(in the rows, 128 means zero)
A state moves one step at a time under one of 6 hidden systems, and each row is a state written as 22 numbers. Each run below is a few steps of one system.
path 1, fiba, 11 rows:
[[118 105 127 137  82  66 121 101 127 111  92 155 156 123 138  92  99  87
  131 125 174 169]
 [101  92  85 125  97 144 140 181 197 119 116 166 118  77 130  97 164 140
  138 135 131 133]
 [154 143 127 138 179 124 135 128 142 156 132 110 117 115 111  92 127 201
  140 140  78  61]
 [105 166 168 144  98 122 147  90 119 164 156 105 167 175 151 165  79 129
  108 152  99 102]
 [117 118 123 107 118 165  91 127 104 101 146 143 131 113 133 172 125  67
   93 163  88 191]
 [142 140  85 117 154 101  84 129  97 131  77 161  85 119  99  83 126  95
  171 139 159 147]
 [129 143 128 163  81 100 143 152 197 148  86 108 154 150 120  97 147 155
  169 135 177 134]
 [131  75 123 107 136 133 121 154 172 149 186  91 175 119 144 120 146 163
  124 112  83 112]
 [106 137  96 102 170 150 149 118  60 138 170 122 115 157 115 152  75 145
  113 141 107  91]
 [142 173 150 166 110 135 137  93  83  81 130 132 150 154 120 141 121  96
  101 197 162 153]
 [129 117 140 127 113 112  94 127 145 137 151 169 136  89 146  89 183  58
  168 128 156 170]]
path 2, kikol (11 x 22):
[[140 170 112 143 171 119  96 122 153 154 180 130  99 155 140 122 140 183
  173 187 112 110]
 [134 157 141 127 107 124 125  73 134 173 147  75 123 209 111 124 118 119
  183 146 142 131]
 [136 114 112 122 102 157 129 140 101 109 133  72 178 175  95 145 128  82
  133 154 172 181]
 [143 119  92 127 189 106 139 159  64 110 152 138 167 111 104 100 126 123
  136 144 180 143]
 [115 174 140 175 159  88 193 118 134 146 164 167 145 119 137 103 136 166
  148 144 182 112]
 [129 159 178 155 124 153 183  84 167 148 186 114 139 128 122 133 169 128
  133 164  92 150]
 [118 147 141  99 146 173 152  99  82 171 129 107 127 132  93 148 114  57
  132 128  81 163]
 [111 155 117 131 126 108 147 122  83 117  66 157 136 113 103 135  77  85
  100 141 146 183]
 [104  98 107 138 129  83 147 131 160 113 133 190 156  60 139  79 122 124
  113 150 128 171]
 [ 89 128 106 122 133 139 174 139 184 177 133 156 109  78 117  89 133 158
  144 141  82 108]
 [136 172 150 139 105 149 130 109 148 172  72  98 127 131 103 117  97 138
  119 161  50  94]]
path 3, kikol (11 x 22):
[[127 149 136 124 141 151 148  92  52 127 171 115 159 158 103 140 109  66
  125 166 139 162]
 [108 156 111 140 152 117 167 118  85 122 135 177 131 108 103 113 130  77
  140 160 185 185]
 [121 143 137 156 159  96 190 121 158 146 130 170 146  71 108  85 156 123
  148 141 139 187]
 [103 142 144 131 145 129 203 122 160 190 130 123 158  90 109 116 120 131
  125 128  70 149]
 [100 154 132 122 120 152 168 105 114 157 108 119 143 118 102 146  66 114
   82 164  50 133]
 [102 134 111 117  96 123 115  96  98 124 113 176 133 100 127  98  70  76
   96 186  92 136]
 [ 96 135  87 126  93 119 108 145 154 140 105 199 112  77 127  79 126  90
  146 175 129 148]
 [129 146 103 135 121 111  99 168 195 173  83 137 133  90 114  80 137 144
  170 161  98 141]
 [124 142 116 123 121 107  94 154 164 194 112  87 174 146 126 120  87 157
  146 148  75 114]
 [108 134  91 117  99 136  87 136 115 135 146 101 159 182 130 144  66 145
  117 197 107 114]
 [128 125  72 126 114 130  83 108  95 106 164 136 131 167 117  87 108 121
  150 207 159 110]]
path 4, zud (11 x 22):
[[113  96  90 136 121 124 113 144 147  62 140 172  99 108 159 134 116 189
   88 160 129  99]
 [139 159 141 146 130 134 126  95 137 133 134 178  54 113 130  92 163 130
  156 149 126  75]
 [129 186 184 139  82 161 128 124 136 170  78 108 119 145 120 162 150  78
  146 113 115 127]
 [151  98 156 105 128 122  60 160 141 134 110  74 171 134 149 174 132 115
  119  88  90 173]
 [112  77  73  90 150  83  81 144 112 118 132 130 119 151 148 131  78 168
  135 100 140 115]
 [136 127  96 156 104 124 149 104 147  81 106 140  82 159 115  97 117 190
  135 167 169  88]
 [165 137 186 155  92 160 149  99 136 130 140 113 130 117 122  83 187 112
  141 127 131  67]
 [132 161 181 126 126 154 114 176  84 154 117 113 165 118 146 183 140  87
  103  85 118 101]
 [139 136 139 132 165  73  67 151 119 101 121 137 138 137 166 187 110 144
  111 115 137 179]
 [109  98  90 116 138  89 115  97 152 110 165 151  75 170 146 127 127 154
  180 114 184 149]
 [140 114 115 128 114 178 194 112 140 114 101  96  78 153  75 108 159 148
  151 118 155 116]]
path 5, rade:
[[146  84 107 143 144 112 109 144 177  79 168 148 142  94 140  98 182 151
  135 161 143 177]
 [118 154 123 115 168 150 157 155 128 189 146 140  95 106 119 119 152 146
  169  98 113  72]
 [131 161 183 155 104 121 176  97 143 139  86  83 157 152 122 165  90 147
   91 124  93 133]
 [122  70 124 103 119 119  82  90 102  97 181 146 155 109 152 119 110  82
   98 143  95 152]
 [ 98 150  73 107 129 163 132 165 108 131  88 168  60 120 105 144 130 101
  156 137 155 144]
 [168 163 150 177 125  79 124 122 186 134  66 115 134 124 116  90 142 171
  155 147 134 138]
 [104  80 136 107 104 119 119 140 163 168 201 116 190 114 167 108 134 126
  137 110 105 101]
 [119 137 106 107 151 198 143 157  88 118 127  92 109 152  98 188 107 142
   97 145  92 118]
 [158 171 153 153 130  80  85  76  88 113  89 149 111 140 131 108  92 116
  121 160 126 109]
 [ 86 111 115 128  60 120 126 131 170 132 158 164 139 135 156 118 148  84
  162 139 184 168]
 [173 119 110 131 175 173 127 172 149 118 125  82 117 120  86 128 190 154
  154 137 126 152]]
path 6, rade:
[[138 107 151 136  99 140 177 127 143 151 140  87 153 154 115  92 161 139
  161  89 173  78]
 [157 101 168 132 126 154 158 153  90  93 139  79 197 123 126 151 141 134
   71  99 128 101]
 [124 145 150 129 168 107 117 132  58  93 151 177 122 112 163 171 116 113
   90 108 147 116]
 [103 160 145 151 134 106 165  84 148 108 132 182  59 138 142 160 140 125
  150 123 172 181]
 [153  93 147 126 135 116 161  80 184 131 131 116 101 112 108  80 179 124
  168  97 123 172]
 [123  73 131  92 137 139 162 158 125 161  92  99 157  85 108 103 122 121
  116  49  97 111]
 [111 114 122 127 142 110 137 161 114 102  77 138 144 100 138 164  71 166
   53 114  88 121]
 [101 135 117 133 128 102  97  98 146 103 149 200  75 106 170 134 101 153
  106 165  93 113]
 [105 147 124 128  80 169 128 104 194 147 119 149  54 134 124 128 156 114
  161 150  98 135]
 [167 113 151 117 105 146  80 138 163 157  69  70 141 127 105 110 152 107
  147 110  76 136]
 [121  97 110  92 120 104  57 189 111 152 107  99 177 138 149 148  89 126
  122  93 119 119]]
path 7, fiba (11 x 22):
[[ 99  99  81  98 116 155 182  81 132 141 143 105 115 155  76 107  97 105
  146 152 122 178]
 [148 105 108 137 127 135 168 126 102 114 109 111 187  95  71  59 121 107
  107 170 126 142]
 [100 139 114 143 130  91 142 156 124 166 157 179 189  77 140  69 115 118
  134 164 144 112]
 [100 180 114 151 158 137 151 149 171 160 167 160 123 108 127 138 141 156
  142 193 101 158]
 [139 152 138 130 172 107 133  57 141 160 157 110 117 146 101 112 111 131
  154 170  69 180]
 [ 92 111 109 104  97 128 166  83 128 155 112 116 148 144  95 109  80  74
  133 142 116 192]
 [126  93  77 123 121 134 139 158 127 112  90 137 170  75  85  78 112 108
  106 168 114 173]
 [116 140  89 145 142  83 128 143 143 155 139 174 150  93 124  50 106 163
  143 180 133  94]
 [ 99 169 124 154 118 143 155 124 179 169 173 129 142 140 129 127 126 159
  143 201  94 124]
 [135 133 133 110 162 145 111  87 122 160 171  99 145 135 105 131 113  99
  135 173  50 176]
 [104 139  91 104 127 115 135 106  85 158 106 129 146 141  92 115  71  69
  141 157 132 184]]
path 8, mov:
[[104 106 116 105 110  73 117 124 116 172  93 125 147 139 138  98  66 136
  143  73 133  81]
 [126 100 117 146  67 164 128 177 178  83 109 113 147 120 140 142 147 175
   83 150 125 105]
 [151 153 117 132 168 136  61 117  88 121 172 156  93 128 139 113 135 138
  138 174 102  67]
 [106 198 160 153  88 125 153 110 119 163  93 128 105 182 131 169 109 107
  153 115 173 115]
 [175 108 155 134 114 134  77 139 179 114 130  83 150 136 131 137 190 116
  154 125 126 192]
 [117  91  85  77 184 108  92 160  83 148 147 133 115 128 135 130 110 121
  159  70 148 118]
 [133 123 120 159 115 114 183 128 140  80  73 105 122 154 108 137 105 190
  104 117 176 118]
 [159  99 164 149 122 116 105  95 145 108 200 135 156 110 161  78 168 148
  127 149 117  75]
 [ 95 148 140 108 119 187 163 134  81 148 151 147  94 128 135 175 140  86
  127  95 133  90]
 [175 156 176 152 142 124 117  98 118  88  64 103 118 133 109 161 142 106
  109 127 114 184]
 [109  95 144 110 138  56  86 119 149 156 162 161 145 106 184 118 129 109
  153  77 131 151]]
path 9, fuda, 11 rows:
[[110 129 119 136 105 117 156 152 214 159  61 120 121 112 111 121 133 148
  153 113 119 183]
 [123  92 105 104 130 112 108 141 169 169 107  97 151 108 122 101  86 170
  121 127  49 114]
 [103 135  88 114  97 144 114 145  98 136  92 125 135 143 118 129  54 146
   92 167  98  71]
 [132 160 114 136  76 157  55 131 129 105 116 149 111 143 135 128 123 103
  126 213 111 118]
 [129 160 117 116 127 129  58 158 117 176 137 150 115 130 138 110 156  77
  197 137 154 118]
 [150 170 129 144 155 115 102 189 137 165 100  82 151 168 118 154 146 152
  181 119 169 149]
 [148 107 124 126 150  86  86 127 135 125 178  73 184 180 150 137 109 174
  141 136 139 136]
 [119  95  84 118 133 146 150 125  80  94 201 118 155 169 121 122 107 146
  119 158 168  97]
 [169 145 140 162 131 165 150 100  90  79 161 129 133 130 102  98 167 112
  127 194 159 118]
 [142 161 189 150 140 110 151 109 105 153 176 158 166  99 143 103 174  69
  151 125 157 131]
 [107 161 158 145 176 114 189 154 131 152 147 142 149 108 133 181 145 131
  128 100 142 189]]
path 10, zud, 11 rows:
[[130 166 171 130 175  87 148  99 108 181 138 102 137 165 139 165  97 141
  147  83 124 129]
 [114  98 130 125 105 140 149  92 121  74 160  95 134 188 134 190 102 137
   98 137 141 179]
 [144  54  95 102 142 153 126 117 101  70 160 140 104  99 111  93 162 112
  122 121 145 134]
 [113 148 122 139 124 119 180 153 110 137  61 178 109  80 106  94 129 108
  129 101 163 104]
 [123 158 186 171 102 107 161 141 200 146 102 139 159  95 155 142 154 149
  118 122 112 149]
 [106 119 144  99 158 135 115 120 149 169 197 124 117 134 166 177 127 142
  134 100  64 129]
 [119 130  94  98 147 151 115  97  90 103 103 124  68 161 103 170  71 128
  109 153  91 155]
 [147  82 114 125  74 123  98  83 147  83  92 138 111 122 118  75 132  98
  130 147 137 155]
 [110 110 107 116  81 149 123 195 160 162 103 145 144  94 132  88 157 112
  151 105 142  83]
 [146 179 151 153 160 112 118 173 142 164  80 112 150 111 128 138 114 185
  121 130  84  89]
 [124 148 168 139 118  86  93  67 128 142 178 120 141 175 177 150  89 148
  126 146 103 108]]
path 11, fuda (11 x 22):
[[139 204 157 175 100 139 145 117 148 144  74 141 103 124 113 118 136 148
  130 175 114  91]
 [106 150 168 118  97 127  82 121 161 194 153 122 148 137 168 157 128  85
  150 126  79 141]
 [104 131  78  81 167 145 101 186 102 150 107 113 109 142 112 187  96 118
  140 107 122 172]
 [167 120  97 141 137  81  78 104 128  86  76 106 116 164 109 103  98 163
  143 157 151 149]
 [111  91 106 131  65 111 126 126 157 133 169 132 168 149 147  70 134 128
  157 139 184  93]
 [143 142 119 141 144 193 145 185 130 140 156 109 146 108 102 123 180 144
  129 164 116  94]
 [170 184 179 147 178 106  96 103  72 149 144 117 151 138 134 133 117 124
  122 142  97  96]
 [ 88 156 141 131 109 109 135 117  97 122 160 148 141 172 164 193 103  94
  131 126 188 165]
 [133  95  91 117 163 138 125 119 155  86 160 134  87 129 109 138 166 129
  157 145 147 216]
 [156  99 126 129 160  91 170  88 121 145 117 110 134 118  89  50 135 137
  164  96 149 112]
 [118 127 159 161  80 135 200 143 149 127 120 106 206 119 127 130 124 142
   88 133 135 120]]
path 12, mov, 11 rows:
[[134  77 142 118 136 104 139  79 146 105 136 150 135  66 136  93 118 126
   84 123  54 149]
 [ 72 115 119 104 104 138 164 113 132 148 120 186 107  79 143 126  88 111
   88 118  66 106]
 [121 153 138 139 104 152 126 111 163 123  69 145  96  97 118 136 105 133
   88 173  42 144]
 [107 152 126 114 110 102  56 119 154 180 116 160 125 113 157 114  90 106
  140 159  56 128]
 [ 85 145  82 110  83 150  98 173 172 165  80 128 107 147 125 160  93 128
  143 155 107 155]
 [154 137  81 130 128 116  47 151 154 132  94 101 125 152 109  98 109 161
  159 188 103 132]
 [109 147  94 129 102 112  88 169 130 172 127 122 150 165 137 101  97 148
  171 151 165  67]
 [150 158 112 154 106 169 113 180 134 116 122  87 148 174 111 137 159 155
  149 174 175 103]
 [171 161 136 143 170 119  82 138  80 130 173 105 152 166 129 119 150 126
  174 152 177  99]
 [124 151 141 145 128 125 164 147 101 132 146 109 157 178 132 163 148 118
  167  98 227 143]
 [177  98 143 139 168 126 146 126 126  84 163  91 152 139 108 122 189 137
  145 110 181 169]]

Which system made each run below?
path 13:
[[135 167 138 147 107 147  85 106  94  81 108 165  99 122 135 146 120  94
   92 195 110 135]
 [136 130 132 121 104 118  53 143 146 145 127 160 117 116 149 104 171  66
  185 131 149 159]]
 : zud
path 14:
[[ 99 135 129 110 190 106 168  96  99 162 155 179  90  88 129 118 110 114
  130  93  98 129]
 [114 178 152 163 120 120 195  95 144 114  67 143 103 123 107 153 102 135
  102 152 122 173]]
 : fiba
path 15:
[[111 128 169 117 134 125 119 156 175 175 120 133 133  86 160 165 139 136
  114  81  53 133]
 [107 132 124 100 124 136 109 113 134 136  88 117  84 147 137 188  66 149
   93 115  54 131]]
 : kikol
path 16 (2 x 22):
[[147  89  98 139  94 105 144 121 163 113  84 108 147 127  92  55 136 140
  149 141 164 144]
 [137 103 126 134 123 139 140 192 131 160 147  98 212 101 123  91 148 144
  126 130 128  81]]
 : kikol
path 17:
[[126 136 107 142  96 123 150  94 175 111  69 127  52 171 105 119 119 161
  160 135 155 138]
 [155  85 163 123  81 160 140 104 169 133 115  80 130 130 121  93 171 124
  134  94 101  92]]
 : zud
path 18 (2 x 22):
[[132 136  82 125 135 116  86 149 173 162 132 113 126 154 107  92 148 130
  208 162 155 174]
 [143 134 103 133 142 110 133 153 142 167 118  60 185 173  90 112 114 158
  169 145 150 146]]
 : kikol
path 19 (2 x 22):
[[178 121 147 127 187 109 115  92  78 127 143  85 155 134 113 106 105 163
  111 126  85  83]
 [ 69 132 125 118  84 125 160 108  81 131 147 166 140 146 152 144  72  90
  100 127 159 104]]
 : rade
path 20:
[[113 124 160 149 101 140 185 101 204 137 149 120 117 123 144 129 148 180
  116 129  85 101]
 [134 117 149  97 103 195 121  97 111 151 125  87 113 138 112 146 121  95
  105 123  46  96]]
 : kikol
path 21, 2 rows:
[[ 95 139 131 140  53 143 146 147 190 171 116 134 128 141 136 111 156 106
  172 132 161 127]
 [149 130 124 111 166 156  98 186 154 171 124  88 150 102 110 136 155 143
  143 130  62 138]]
 : fuda
path 22, 2 rows:
[[165 138 115 132 177 114  94  90 117 115 112 164  80  87 106  68 135 124
  143 166  90 125]
 [ 86 165 143 134  56 119 148 114 144 183  94 150 134 139 134 111 108  72
  158 129 148 127]]
 : zud
path 23:
[[153 103 135 147 102 125 162  74 153  90 124  99 115 164 100 108 160 121
  153 123 185 180]
 [125  71 133 106 118 163 184 153 121 140 138 105 157  96 110 107 170 108
  125  64 143 107]]
 : zud
path 24 (2 x 22):
[[145  87 101 123 109 187 130 167 136  75 125 117 120 112 104 124 193 105
  130 138 159 154]
 [151 132 142 127 173  88 143 157 107 162  80 149 132  65 114  78 142 124
  142  70 132 103]]
 : zud
path 25, 2 rows:
[[ 68  94 112 105  94 162 162 152 137 113 144 188 105  88 152 153 132 108
   97 102 129 125]
 [174 165 137 151 181 136 127 128 112  97  81 146  77  95 100 111 148 163
  116 145  99 100]]
 : fiba
path 26, 2 rows:
[[119 165 135 138 195  98 169 144 104 173 142 159 109 106 127 118 140 142
  164  88 157  97]
 [109 137 169 156 124 112 221  78 159 134 133 112 152 136 121 145 112 155
  107 120 119 158]]
 : rade
